One hidden turn or mirror swaps the rows below in pairs. Which row is each named row swapped with?
pegof: 20 -8 -23 19 -1 7 -8 -1 -4 2 10 -7 -13 6 2 -2 16 5 6 0 5 4 -9 -18 -3 -4 -5 6 5 -11 -12 -8 15 7 -3 -18 0 -5 9 3 14 -6 -4 5 -11 -1 -14 -1 17 7 5 4 16 -12
pesa: 12 -8 -12 21 1 4 -2 6 4 7 -1 -20 -9 7 12 -5 19 9 5 2 4 10 -2 -23 -2 -2 -7 -1 5 -12 -5 -3 10 4 -9 -11 3 -2 20 -2 1 -13 -6 4 1 6 -12 2 14 8 4 -5 22 -5
nogib: 17 -18 -20 11 -1 0 -11 3 -7 5 -5 -13 -8 6 -3 3 22 -1 -1 7 7 -6 -11 -9 -3 2 -1 -4 -18 -6 -11 0 -1 16 -5 -17 8 0 5 10 19 -8 -2 10 4 -9 -2 3 17 14 4 -8 4 -6
foler: 6 3 -21 -12 5 9 2 -2 5 -20 -5 -1 3 -1 7 7 -14 0 2 5 -2 13 17 9 9 6 17 9 14 -2 21 -16 7 -22 6 9 -8 -7 8 -13 3 -11 6 15 -9 -9 -18 0 -5 -17 -3 20 6 -1
vaser: -1 -1 -14 -11 14 8 4 -1 4 -22 -26 -4 3 -2 1 9 -17 7 0 14 -9 10 24 16 3 5 17 9 8 -5 22 -8 5 -18 7 11 -2 -9 10 -8 3 -4 10 13 -4 -7 -9 -2 -8 -14 -1 11 -3 -1
rem: -1 1 -4 -4 7 -2 12 10 10 -11 -19 -18 3 -3 24 -3 2 6 -2 -4 1 12 21 -8 3 8 20 7 15 -12 19 -13 0 -21 1 3 -1 -7 19 -13 -12 -8 4 11 0 -2 -15 5 -1 -11 -1 8 10 1
Rir: 15 -18 -20 5 3 -2 -12 -2 -4 -2 -16 -9 -10 6 -9 9 18 1 -8 12 1 -6 -8 0 -4 3 -2 0 -24 -9 -6 6 -6 19 2 -11 1 -1 1 12 18 -3 5 9 5 -9 6 7 13 11 9 -5 -9 0
fevur: 4 -12 -18 -15 7 -2 -6 -2 2 -15 -28 -5 0 0 -6 16 -1 -1 -11 15 -2 0 9 19 2 10 10 1 -21 -3 15 3 -15 3 8 7 -3 -1 0 5 11 -6 13 13 8 -15 7 8 -1 -3 5 3 -17 7
Sor: 3 2 -19 -14 6 8 2 -2 5 -21 -11 -2 4 -2 6 9 -16 1 1 7 0 13 20 14 9 9 16 7 11 -2 24 -13 1 -21 7 12 -7 -6 8 -10 2 -10 8 14 -6 -9 -12 2 -6 -19 -2 17 1 0
Viri: 0 -4 -18 -17 3 5 -3 -3 2 -18 -30 -2 7 3 -4 16 -5 6 -2 20 2 -1 12 22 3 9 14 1 -18 -3 11 2 -9 -2 9 9 3 -1 2 7 10 -5 15 12 9 -17 2 3 -5 -5 1 4 -14 1
masap: 17 -12 -18 22 7 8 -7 0 -5 0 -5 -10 -14 6 -4 -2 14 11 4 7 -4 2 -6 -17 -8 -7 -4 8 3 -14 -14 -4 20 10 -2 -19 7 -8 10 4 15 0 -2 5 -9 1 -10 -5 16 12 5 -2 11 -12
Sokav: 13 -11 -21 7 -2 5 -10 -2 -5 -2 -15 -6 -5 8 -7 8 18 9 2 14 6 -7 -10 -1 -5 0 0 0 -21 -9 -15 5 2 18 2 -13 8 0 2 15 19 -2 7 6 6 -11 1 2 12 13 6 -5 -4 -7
Zap: -3 1 -8 -8 8 5 6 5 13 -12 -18 -15 5 0 16 5 -8 6 1 7 0 18 24 5 7 8 10 1 10 -4 25 -7 -3 -20 -1 15 -5 -4 20 -12 -10 -17 5 11 5 -1 -11 4 -6 -14 -2 6 11 6
Tel: 10 -5 -7 16 2 -2 6 11 5 2 -6 -21 -6 2 21 -10 20 8 1 -8 4 7 4 -26 -4 1 8 5 12 -17 -1 -10 8 -5 -4 -15 4 -6 20 -6 -4 -5 -3 6 -3 3 -16 4 13 4 3 1 18 -5
Dorir: 21 -6 -24 17 -1 9 -7 0 -3 -1 14 -6 -12 6 3 -2 13 4 6 -1 2 6 -7 -18 -1 -3 -1 8 9 -9 -8 -12 19 1 -1 -17 -1 -6 8 -2 13 -6 -4 7 -13 -2 -19 -1 15 4 3 8 19 -12
zozu: 0 -7 -16 -20 6 1 -2 1 2 -15 -24 -8 7 -1 0 13 -8 -4 -4 13 2 2 16 20 8 13 18 -2 -14 2 22 -4 -13 -10 4 11 0 -1 4 -1 8 -11 8 17 8 -17 0 5 -4 -8 -2 4 -9 5

Swapped with Viri: Sokav
Swapped with masap: vaser
Swapped with Rir: fevur
Swapped with foler: Dorir

